In the rows, 128 means zero.
One turn moves every row onto another: examples first, then more rows asked:
dusu: [163 121 145 133 122  81 104 111 128 119 125 112 125 148 145 100 135 146
 156  63 128 135 106 125 143 111]
daf: [159 145 148 127 101 139 114 138 131 111 155  92 148 112 129 136 151 161
 165  95 139 129 122 153 142 117]
logim: [159 125 141 152 114  89  99 119 164 135 123 127 123 142 149 113 150 167
 155  51 125 133 111 131 135 114]
zir: [110 121 127 142 115  89 154 130 115 120 129 125 141 101 123 123 144 130
 141 142 129  99 114 149 127  77]
Tidi: [ 92 129 126 113 102  98 144 128 118 149 107 120 150 123 126  93 130 132
 117 139  98 138 128 135 103  96]
Lefav: [112 129 124 143 106  98 132 146 154 148 134 151 157 123 130 146 156 143
 130 133 153  95 121 115 123  80]
Fis: [162 145 115 157 112 107  83 157 124 146 136 160 138 134 122  95 179 139
 151 124 146 132 139 116 102 137]
sir: [119 117 122 143 107  81 156 128 117 126 130 124 148 102 119 118 141 132
 134 140 130 116 117 138 135  72]
Betup: [157 127 172 123 124  83  84 111 138 143 105 106 125 147 127 111 149 156
 132  81 100 137 130 145 143 130]
fesim: [131 117 139 159 146 106 125 136 113 160 164 141  91 154 125 128 110 139
 158  89 133 117 128 141  97 132]
fug: [131 122 148 145 115 126 108 131 112 125 138  78 131 115 141 147 166 147
 157 102  96 114 135 153 126 145]
lupos: [104 129 114 124  96  96 155 137 164 129 130 147 147 117 132 104 128 143
 140 122 133 142 117 116 100  87]
veti: [155 123 153 134 121  96  90 125 157 155 115 117 125 163 158 124 156 161
 141  65 137 120 130 115 133 128]
Fote: [155 133 161 142 128  83  80 122 146 157 116 102 136 159 136 120 154 149
 138  63 111 111 130 140 114 127]
lor: [159 133 150 133 116  98  94 113 121 142 108  94 129 141 129  89 146 162
 139  63 113 138 117 143 145 103]
kibof: [101 127 120 119  97 106 153 137 163 124 123 151 142 108 141 100 130 147
 144 131 128 136 119 129  92  95]
faki: [ 94 140 134 113 114 100 124 143 157 147 123 151 161 132 138 118 133 125
 133 135 119 106 126 128  69 112]
pubav: [133 134 140 105 129 140  97 154 144 122 143 133 152 138 144 127 118 133
 168  72 135 148 114 148 121 126]
vuke: [108 130 129 137 110 110 140 148 148 144 129 145 152 118 138 139 158 144
 135 136 162  85 122 130 121  81]
nof: [127 129 148 143 133 123 112 130 123 150 151 169  89 134  98 116 113 167
 147  93 116 149 112 154 134 120]
buro: [130 133 155 130 136 140 111 142 115 181 145 119  96 150  98 112 125 164
 138 102 146 131 148 139 118 112]
sudif: [159 132 162 155 112 114 114 121 138 162 157 145  99 117 117 129 142 180
 156 125 107 134 147 130 102 146]
mamus: [111 151 127 156 126 100 130 141 100 138 119 131 102 154  98  87 162 119
 142 103 142 149 146 151 137 132]
Geg: [110 159 134 155 129  96 110 150 121 145 128 159 113 169 102 108 164 118
 134 102 142 133 140 152 124 147]
Zapez: [115 152 122 158 119 102 127 152 140 126 135 155 101 154  98  97 164 133
 148  96 165 149 136 141 133 131]
ruku: [156 142 127 158 117 101  89 144 102 152 119 152 132 121 117  88 181 135
 144 134 112 146 149 136 109 143]
tutan: [154 137 132 149 106 141 110 122  92 167 154 143 106 132 143 112 140 179
 154 111 127 125 119 104 117 122]
popi: [165 149 157 136 122 108  96 119  97 145 172 129 120 129  97 112 125 151
 162 119 113 115 118 122  97 127]
nasu: [104 109 137 121 137 143  92 146 128 146 119 118 128 136 159 135 138 135
 154  80  99 139 134 144 118 149]
fizi: [ 91 139 131 120 110  94 120 142 159 158 123 151 164 141 132 124 136 128
 119 131 113 113 126 120  80 111]
dodi: [ 90 132 129 106 105 115 138 132 118 145 104 124 149 117 135  90 133 134
 127 141 106 127 126 134  93  97]
zirom: [166 134 113 160 113  93 104 146 111 126 136 142 126 112 111  78 172 132
 165 125 134 150 140 123 108 128]
lipul: [132 150 148 144 116 138  90 132 132 129 141 137 152 119 151 160 161 149
 168  83 110 113 115 140 140 136]
kiso: [103 127 141 137 113  90 121 132 124 160 112 139 158 118 117 142 158 137
 107 153 104 102 130 147 128  98]
zemel: [ 98 132 148 133 118 101 126 133 131 148 110 147 150 111 119 140 160 139
 118 152 112  94 128 157 127  96]
kifu: [130 103 145 108 123 131 114 149 139 117 135  88 124 124 130 116 127 145
 155  90 117 159 139 167 116 138]

zemel -> faki
Betup -> Fote
Where do these go?
daf -> kifu
fesim -> tutan
sir -> Tidi
zirom -> mamus

